128 stands for zero in the data rows.
Here are some points, one per row:
  81  159  79  143  123  115  185  69  191  56  113  128  97  155  90  160
  102  188  173  148  64  98  132  50  199  102  111  179  108  85  60  143
  93  155  129  103  161  86  91  147  82  156  159  66  142  106  107  144
  177  83  146  126  166  252  192  209  127  142  105  176  201  186  228  160
  153  125  141  152  148  180  178  152  161  137  131  159  144  161  172  151
  116  61  26  139  135  58  103  109  59  116  123  53  57  143  132  79
  96  125  106  129  61  57  66  19  133  103  120  111  48  70  42  73
  166  80  107  127  141  167  130  173  87  142  115  135  135  158  200  118
  189  94  123  156  166  162  121  204  90  172  137  127  127  172  210  113
  206  103  141  139  156  197  142  203  118  178  135  166  165  180  209  121
  57  100  74  103  96  114  163  57  139  53  64  104  97  116  81  116
  67  192  171  118  57  96  126  34  199  84  117  151  138  67  38  146
  111  129  29  198  177  99  176  90  170  70  137  80  70  209  126  153
  147  160  163  133  82  127  119  90  167  139  106  190  107  100  108  123
  199  86  147  145  154  215  138  215  106  187  113  160  152  164  222  115
  121  156  171  124  158  221  219  154  180  115  111  180  197  164  161  176
  100  165  142  95  161  110  112  161  86  145  161  92  157  97  115  161
  135  152  166  113  161  122  117  159  109  177  160  121  167  111  124  146
  167  60  107  107  139  173  125  187  83  146  120  123  132  153  202  100
  144  95  107  132  136  127  103  128  114  115  115  121  116  149  153  91
  142  121  101  150  146  81  111  115  110  148  156  103  90  127  125  80
  228  129  193  150  197  250  193  252  156  191  136  198  214  198  252  169
  73  151  90  153  157  104  178  84  169  42  124  98  105  162  82  163
  152  199  203  171  110  164  159  100  227  143  164  236  154  137  117  144
  209  161  170  186  160  148  133  177  144  211  194  169  157  170  184  131
  163  127  143  133  138  195  170  162  156  142  118  172  149  156  191  144
  153  95  113  111  119  125  86  154  101  153  128  110  115  118  148  87
  84  187  155  148  75  75  134  26  199  79  128  165  103  76  48  147
  37  102  85  84  60  99  114  37  132  27  64  100  69  98  63  91
  134  49  78  90  107  139  104  149  64  112  63  88  116  136  151  88
  105  138  154  120  101  179  175  99  156  78  64  180  150  120  118  135
  115  152  181  106  156  120  118  183  98  164  163  120  174  112  134  166
  155  177  192  156  87  160  130  94  203  147  144  211  145  103  103  137
  84  137  89  137  110  112  153  66  164  60  102  116  100  128  65  137
  143  82  103  123  133  133  102  158  103  162  130  119  105  130  170  85
  102  144  125  83  142  68  94  153  91  156  151  80  148  93  75  144
  104  132  110  108  165  87  95  171  70  154  146  89  152  112  121  139
  148  117  144  120  117  153  143  121  133  133  101  139  134  128  142  119
  43  113  93  71  101  24  45  72  51  92  115  36  91  66  51  102
  187  96  172  106  133  227  152  207  120  173  93  199  180  159  229  121
  117  149  154  108  157  70  73  170  78  182  184  84  146  95  101  136
  218  105  161  133  208  251  192  255  120  177  114  162  195  211  255  164
  181  70  106  103  141  162  116  185  79  163  136  123  127  158  206  87
  177  102  139  120  128  131  98  181  95  184  141  137  160  136  188  106
  160  225  180  181  119  129  154  88  216  144  183  204  131  141  100  154
  144  102  119  131  134  135  113  164  105  152  137  113  123  145  149  125
  136  164  158  163  151  210  189  157  182  132  140  180  175  174  166  186
  132  176  174  142  73  119  117  80  186  127  140  181  119  97  82  136
  124  160  145  120  179  94  107  174  85  170  198  92  158  120  121  154
  105  145  165  96  159  105  96  182  82  178  162  97  172  108  121  137
  166  91  92  176  156  110  128  146  96  156  158  87  101  163  140  110
  74  196  158  124  68  84  141  24  193  74  108  154  108  72  23  149
  134  147  155  120  183  102  107  194  88  176  178  78  179  123  130  154
  212  96  144  156  208  208  175  234  108  202  149  161  156  200  241  155
  48  90  72  64  104  23  39  82  39  93  122  18  83  54  42  80
  123  147  75  186  156  123  186  93  178  87  142  105  81  185  114  167
  87  126  164  55  122  87  71  156  48  154  132  104  170  57  96  124
  189  83  130  129  147  191  139  188  109  158  107  149  149  168  200  117
  171  178  183  163  103  135  137  114  175  141  154  202  143  125  133  151
  85  169  123  132  74  76  111  32  179  74  124  121  98  84  33  132
  138  136  142  118  160  101  96  171  83  171  161  103  144  105  130  133
  159  77  110  126  155  178  149  184  101  144  100  128  130  162  205  141
  83  161  85  157  127  93  158  56  185  45  126  100  93  135  75  150
  108  63  52  125  130  79  87  107  84  117  133  64  79  146  122  73
  53  94  109  46  113  64  63  131  43  103  104  48  133  34  72  99
  103  105  106  90  98  149  128  105  116  80  73  115  121  113  116  110
  136  139  146  153  76  109  87  74  156  146  139  167  99  78  90  100
  64  216  159  162  60  97  156  18  225  68  122  163  106  91  27  163
  152  73  120  98  117  157  122  159  103  133  99  135  126  139  177  98
  58  113  62  145  96  61  122  23  152  41  99  76  53  121  59  106
  82  102  93  97  32  48  49  29  110  92  91  97  57  40  30  50
  109  139  92  159  127  117  182  66  171  51  123  120  93  160  112  149
These points spread out most along one direction. How far along it is each point below, from 0 to 9? The average is between 4 and 5, and the first point in the table lies past the average.
  104  132  110  108  165  87  95  171  70  154  146  89  152  112  121  139 4
  74  196  158  124  68  84  141  24  193  74  108  154  108  72  23  149 7
  148  117  144  120  117  153  143  121  133  133  101  139  134  128  142  119 4
  166  80  107  127  141  167  130  173  87  142  115  135  135  158  200  118 3
  81  159  79  143  123  115  185  69  191  56  113  128  97  155  90  160 6
  167  60  107  107  139  173  125  187  83  146  120  123  132  153  202  100 3
  136  164  158  163  151  210  189  157  182  132  140  180  175  174  166  186 3
  153  95  113  111  119  125  86  154  101  153  128  110  115  118  148  87 4
  87  126  164  55  122  87  71  156  48  154  132  104  170  57  96  124 5
  84  187  155  148  75  75  134  26  199  79  128  165  103  76  48  147 7
  105  138  154  120  101  179  175  99  156  78  64  180  150  120  118  135 5
  199  86  147  145  154  215  138  215  106  187  113  160  152  164  222  115 2
  134  147  155  120  183  102  107  194  88  176  178  78  179  123  130  154 4
  153  125  141  152  148  180  178  152  161  137  131  159  144  161  172  151 3
  147  160  163  133  82  127  119  90  167  139  106  190  107  100  108  123 5
  177  83  146  126  166  252  192  209  127  142  105  176  201  186  228  160 2
  85  169  123  132  74  76  111  32  179  74  124  121  98  84  33  132 7
  144  102  119  131  134  135  113  164  105  152  137  113  123  145  149  125 4
  177  102  139  120  128  131  98  181  95  184  141  137  160  136  188  106 3
  152  73  120  98  117  157  122  159  103  133  99  135  126  139  177  98 4
  109  139  92  159  127  117  182  66  171  51  123  120  93  160  112  149 5
  124  160  145  120  179  94  107  174  85  170  198  92  158  120  121  154 4
  189  83  130  129  147  191  139  188  109  158  107  149  149  168  200  117 3
  111  129  29  198  177  99  176  90  170  70  137  80  70  209  126  153 5
  187  96  172  106  133  227  152  207  120  173  93  199  180  159  229  121 2
  123  147  75  186  156  123  186  93  178  87  142  105  81  185  114  167 5
  57  100  74  103  96  114  163  57  139  53  64  104  97  116  81  116 6
  212  96  144  156  208  208  175  234  108  202  149  161  156  200  241  155 1
  138  136  142  118  160  101  96  171  83  171  161  103  144  105  130  133 4
  163  127  143  133  138  195  170  162  156  142  118  172  149  156  191  144 3
  135  152  166  113  161  122  117  159  109  177  160  121  167  111  124  146 4
  67  192  171  118  57  96  126  34  199  84  117  151  138  67  38  146 7
  53  94  109  46  113  64  63  131  43  103  104  48  133  34  72  99 6
  218  105  161  133  208  251  192  255  120  177  114  162  195  211  255  164 1
  115  152  181  106  156  120  118  183  98  164  163  120  174  112  134  166 4
  152  199  203  171  110  164  159  100  227  143  164  236  154  137  117  144 4
  144  95  107  132  136  127  103  128  114  115  115  121  116  149  153  91 4
  142  121  101  150  146  81  111  115  110  148  156  103  90  127  125  80 5
  228  129  193  150  197  250  193  252  156  191  136  198  214  198  252  169 0
  136  139  146  153  76  109  87  74  156  146  139  167  99  78  90  100 6
  159  77  110  126  155  178  149  184  101  144  100  128  130  162  205  141 3
  116  61  26  139  135  58  103  109  59  116  123  53  57  143  132  79 5
  171  178  183  163  103  135  137  114  175  141  154  202  143  125  133  151 4
  43  113  93  71  101  24  45  72  51  92  115  36  91  66  51  102 7
  105  145  165  96  159  105  96  182  82  178  162  97  172  108  121  137 4
